Each path below is one point turned by a fixed rotation once a step. After each direction that follows a path, write how fast that rotation turns it, in deg/step (0 if it stays still).
Each turn is a multiple of 5 degrees from 10 to 175, or 0.
Each row of a path follows its step; steps can be skipped.
Path 1:
step 0: -.11  -.08  -.08  .26  .26  .17  .36  .00  .07  .16  -.01  .10  .08  -.22  .04  -.08  .07  -.27  -.36  -.05  -.06  .18  .29  -.05  .36  .01  -.04  -.12  -.05  -.24  -.29  .08  .32  .29  -.12  -.08  .01  .25  -.07  .06  -.10  -.16  .05
step 1: -.08  .11  .11  -.21  -.16  .43  -.11  .01  .10  -.14  .20  .17  .26  .04  -.23  .17  .02  .04  .21  -.01  -.08  -.04  -.08  -.03  -.10  -.10  -.17  .19  .00  -.07  -.13  -.04  -.12  .24  .29  -.34  -.02  -.14  .18  .53  -.04  .02  .21
step 2: -.02  -.18  .39  -.14  -.19  -.28  -.24  .15  -.01  .20  .05  -.31  .00  .17  .20  -.06  .00  .18  -.24  .00  .13  -.09  -.06  .38  -.06  -.11  .03  -.16  -.23  -.16  .10  .23  .02  .31  -.02  .00  .38  .15  .00  .00  -.21  .05  .02
step 3: -.16  .12  .30  .30  -.25  .23  .41  .00  .03  .11  .00  .11  .16  -.10  -.12  -.14  -.06  -.08  .23  .20  .12  .40  .19  .26  .00  -.03  .00  -.22  -.05  .03  .00  -.10  -.23  -.25  .03  .04  .17  -.22  -.25  -.24  .12  -.09  .02
step 4: -.07  .13  -.11  -.22  -.21  -.11  .12  .14  .26  -.30  .20  .05  .04  .32  -.21  .05  -.23  -.10  -.36  .15  -.21  .21  -.25  .04  .08  .26  -.09  .17  -.14  -.14  .14  -.10  .33  -.06  -.15  .16  -.27  .07  -.17  .10  -.03  .01  .18
step 5: -.07  .00  .11  -.09  .20  .08  -.01  .24  -.21  .27  -.19  -.21  .26  -.10  -.04  .25  -.02  .38  .06  .24  -.03  -.09  -.20  -.16  -.48  .01  -.02  .01  .25  -.21  -.04  -.03  .18  -.28  .22  -.03  .09  .18  -.20  .06  -.06  .13  -.17
step 6: .03  -.37  -.18  -.13  -.09  .08  .06  -.16  .03  .25  -.31  -.04  .07  -.06  -.02  -.04  -.27  -.21  .16  -.18  -.22  -.01  -.26  -.03  .05  .12  .09  -.15  -.19  .14  -.12  .28  -.05  .06  -.17  -.10  .06  -.08  -.18  -.39  -.22  -.38  .19
step 7: -.08  -.07  -.28  -.08  -.28  -.15  -.07  -.04  .35  -.27  .16  .27  -.04  -.16  .05  -.01  -.18  -.11  .24  .25  -.08  -.28  -.08  .11  -.07  -.12  .18  .09  .05  .08  .03  -.15  .05  -.05  .27  -.12  .12  -.06  -.19  -.02  .50  .17  -.24
step 8: .24  .15  -.17  .07  .00  -.13  -.29  -.05  -.29  -.03  .17  -.17  .03  .06  .16  .08  -.11  .16  -.21  -.05  -.35  -.11  .26  .15  -.04  .12  .05  -.28  .09  -.06  -.09  -.23  .29  -.28  -.12  .05  .14  .23  .31  -.35  .00  .02  .24
-.09  .04  .00  -.03  .07  -.10  -.07  -.05  .11  .01  .06  -.03  -.14  -.01  .02  .10  -.05  -.06  -.08  .03  .08  .01  -.06  .01  -.02  .01  -.08  .02  .01  -.01  -.02  .05  .02  .13  -.01  .07  .01  .00  -.06  -.05  .01  -.07  -.02
155
Path 2:
step 0: .07  .17  .28  -.08  -.25  .13  .01  .18  -.30  .14  -.13  -.10  .07  .09  .04  -.01  -.12  .33  .32  -.18  .04  -.03  -.12  -.15  -.32  -.31  -.11  .06  -.01  -.19  .11  -.01  -.03  .07  .02  .21  .20  -.34  .36  -.05  -.03  -.36  -.02
step 1: -.02  -.18  .12  -.07  .08  .35  .13  -.02  -.43  .52  -.05  .06  -.07  .16  -.04  -.09  -.08  -.16  -.16  -.09  .29  -.01  -.23  -.15  -.01  -.46  .11  .15  -.12  -.08  -.10  -.06  -.02  .19  .04  -.11  -.05  .03  .21  -.18  .02  -.03  .24
step 2: -.02  -.03  -.01  .13  .28  .18  .06  .03  -.01  .01  .04  .11  .14  .22  -.09  -.07  .08  .01  -.09  -.05  .03  .13  -.13  -.10  .45  -.10  .32  -.01  -.16  -.15  -.41  .19  .20  .07  -.15  -.20  .06  .12  -.05  -.11  -.24  .47  .34
step 3: .00  .26  -.04  -.13  .30  -.17  -.14  -.08  .23  -.22  .08  .01  .09  .00  -.22  .22  -.06  .20  .17  .12  -.29  -.24  .12  -.16  .25  .22  .26  .13  -.20  -.22  -.35  .16  .26  .08  -.21  .30  -.03  -.16  -.02  -.07  -.03  .00  .05
step 4: -.15  .09  -.02  .06  .13  -.01  -.25  -.03  .21  .36  -.17  -.15  -.14  -.35  -.29  .20  -.03  .09  .13  .31  -.28  -.24  .08  .14  .04  -.24  .11  .26  .00  .04  .01  -.05  .10  -.04  -.10  .18  -.16  -.22  -.01  .17  .11  -.38  -.23
step 5: -.08  .07  -.07  .26  .00  .25  .07  .23  .23  .44  -.33  -.03  -.12  -.32  -.03  -.12  .03  .07  -.29  -.08  .11  .13  .25  .17  -.04  -.20  .07  -.13  -.03  .08  .36  .10  .14  .18  -.11  -.25  -.01  -.09  -.18  .01  -.14  -.23  -.12
step 6: .26  .07  .02  .14  .12  .25  .28  -.17  .36  -.17  -.05  .26  -.20  .04  .22  .14  -.11  -.09  -.16  -.25  .19  .25  .22  -.10  -.11  -.02  .02  -.35  -.15  -.11  -.01  .05  -.07  .25  -.19  -.13  -.04  .28  -.10  -.18  -.17  -.20  -.03
step 7: .16  .22  .20  .19  -.29  .18  .09  -.31  .15  -.44  .21  -.01  -.22  .23  .13  .22  .18  .09  .22  .16  -.17  .15  .00  -.09  .07  -.26  -.14  -.08  .12  -.08  -.29  -.04  -.11  -.04  -.13  .12  -.05  .16  .20  .02  -.20  -.18  .03
step 8: -.01  .18  .00  -.10  -.54  .18  -.13  -.03  -.37  .06  .21  -.29  -.16  .08  .11  .11  .21  .23  -.15  .06  -.12  -.25  .22  -.05  .09  -.13  -.10  .18  .10  -.09  -.07  -.12  .09  -.06  .08  .06  -.01  -.33  .27  -.06  -.23  -.15  .15
-.14  .04  .14  .03  -.04  -.07  -.06  .03  -.04  -.06  -.01  -.03  -.03  -.07  .04  .06  -.01  .05  -.05  .02  -.06  -.04  .06  .01  -.03  .04  .08  -.02  -.03  -.12  -.02  -.04  .01  -.12  .06  .06  -.01  .03  .07  .09  .01  -.05  .03
85
.03  -.02  -.08  .00  -.01  -.11  -.04  -.03  .10  .08  -.01  .09  -.04  -.05  -.09  .02  .08  .09  -.07  -.04  .01  .03  -.01  .06  -.04  .03  .01  .10  .01  -.05  -.03  -.01  .03  -.07  .04  .04  .12  -.05  -.12  -.01  .06  -.01  -.03
60
.08  .07  .00  -.07  .01  .00  -.04  .06  .05  .03  .08  -.16  .08  -.03  .06  .09  .01  -.10  -.03  -.02  .12  .11  .01  .04  .03  -.04  .10  -.01  -.03  -.04  .01  .03  .01  -.02  .03  .04  .05  .08  -.05  .03  .01  .03  .01
95
.07  -.03  .03  -.03  -.06  -.06  .04  -.05  .00  -.04  -.14  -.04  -.02  .12  .00  .00  -.05  -.04  .08  .12  -.07  -.01  -.02  .02  -.01  -.03  .09  -.05  .07  -.07  .03  -.02  .07  .03  .03  .10  .05  .01  -.07  -.08  .00  -.02  -.05
100
.03  .00  .00  .00  -.11  .04  .01  .01  .03  -.03  .05  .03  -.01  -.03  .06  -.02  -.01  .08  -.01  .08  -.02  .07  -.04  -.11  -.15  -.05  .05  .07  .00  -.06  -.01  .04  .03  .03  -.01  -.12  -.02  .06  .00  -.04  .13  .02  .11
60
Path 3:
step 0: -.08  -.35  .05  -.06  .03  -.02  -.07  .34  .08  .09  -.09  .28  .07  .38  .01  .07  -.20  .22  -.04  .25  -.45  .01  -.04  -.07  .28  -.09  .06  .06  -.19  -.16  .03  -.23  .07  .06  .14  -.15  -.09  -.18  -.16  -.03  .03  -.15  .06
step 1: .01  .31  .12  -.02  .04  .16  .08  .20  .04  -.14  .09  -.02  -.12  .27  -.02  .15  .12  -.19  .45  -.14  -.10  .26  .13  -.10  -.15  .09  -.15  -.06  .00  .23  .11  .13  -.01  .29  -.02  -.17  .31  -.18  .21  -.18  -.04  -.23  .09
step 2: -.09  .14  -.06  -.16  -.20  .23  .15  .23  .03  -.01  -.10  .12  .03  -.14  .09  -.13  -.23  .13  -.19  .15  -.45  -.08  -.29  .06  -.22  .04  -.03  -.24  -.26  -.21  .17  -.01  .03  .23  -.15  .05  -.29  -.06  -.07  .02  .17  -.09  .24
step 3: .11  .21  -.13  .10  .00  -.01  .06  -.12  -.05  -.30  -.12  -.09  -.21  .03  -.31  .20  -.02  .05  -.04  .15  -.17  .11  .15  .14  -.01  -.29  .27  .11  .19  .08  .19  .22  -.25  .22  -.01  -.04  .13  -.32  .25  -.33  .00  -.12  -.11
step 4: -.01  .01  -.04  -.03  -.24  -.06  .24  .05  -.44  .11  .01  -.29  .11  -.06  .31  .24  -.16  .05  .25  .13  -.09  .01  -.14  .00  -.13  .24  .17  -.07  -.06  -.22  .14  .04  .03  -.18  -.01  -.01  -.26  -.21  -.03  -.11  .30  .13  .20
step 5: -.33  -.08  .03  .07  .04  .07  .13  -.05  -.16  .10  -.35  -.13  .06  .11  -.06  .11  -.02  .03  -.37  -.04  -.14  .12  -.06  -.04  .30  -.08  .08  .10  .27  .01  .17  .07  -.32  .16  .24  -.23  .27  -.23  -.08  -.08  -.30  .00  .16
step 6: .01  .35  .08  .15  .20  -.02  .27  .21  .03  .05  -.17  -.15  .01  .05  .41  -.03  -.22  -.15  .37  .17  .19  .19  -.14  .24  -.10  .24  .04  .06  .04  .13  -.14  .27  .00  .10  .13  .16  -.15  -.07  -.14  .05  -.01  .14  .05
step 7: -.06  -.15  -.03  .09  .04  .09  -.27  .27  .07  -.11  -.05  .08  .24  .19  -.09  -.12  -.03  .17  -.32  .25  -.22  -.10  -.23  .21  -.05  .22  .17  .26  -.05  .07  .12  -.19  -.22  -.09  .26  -.11  -.03  -.29  -.18  .06  -.18  -.20  .05
step 8: .10  .18  .18  .14  -.09  -.14  .21  .17  .03  -.06  .29  .11  -.34  .37  .27  -.10  .18  -.28  .18  .21  .16  .29  .08  .02  -.05  -.06  .16  .02  .02  .08  -.03  .06  .04  .11  .15  -.16  .20  -.24  -.04  -.09  .20  -.19  -.03
-.10  .03  -.10  -.06  .03  -.01  -.04  .02  -.05  .03  .04  .09  -.05  .05  -.08  .00  .01  .02  .04  .02  -.05  -.05  -.02  -.04  -.07  -.06  -.11  .02  -.06  .11  -.05  .03  .06  .03  .07  -.04  .02  .03  -.04  -.02  .15  -.05  -.04
40
-.06  -.08  .04  .02  -.04  -.03  .03  -.13  .05  -.03  .06  -.04  .02  .13  .02  -.06  .02  .15  -.10  -.02  -.04  .02  -.06  .08  .00  -.03  -.06  .04  -.09  -.04  -.01  .08  -.03  .02  -.06  -.04  .01  .03  -.04  .01  .02  .01  .07
145
.07  .04  .01  -.07  -.02  .04  -.03  -.01  -.05  -.09  .09  .06  -.12  -.07  -.05  .02  -.05  .05  .05  -.04  -.04  .00  .02  .01  .01  -.04  -.02  -.07  .02  -.11  .13  .00  -.04  .06  -.10  -.05  -.02  .08  .04  -.06  .04  -.07  .06
45
.07  -.05  -.08  -.01  .12  -.01  -.06  .04  -.08  -.05  .10  -.07  .11  .05  .02  .08  .06  .05  .10  .00  .01  -.07  -.01  -.05  .00  .03  -.02  .05  -.08  -.01  .02  .04  -.05  -.05  -.04  .08  -.01  -.06  .00  -.05  -.07  -.09  .02
115
.14  -.03  -.05  .04  -.08  .07  .03  .08  -.01  -.02  -.01  -.01  .02  .04  .13  .03  -.02  -.03  .01  .00  .07  -.03  -.01  .00  .04  .01  -.07  -.09  -.03  -.02  -.08  .05  -.06  .04  -.03  .01  -.04  .03  -.08  .02  .17  .07  -.02
160
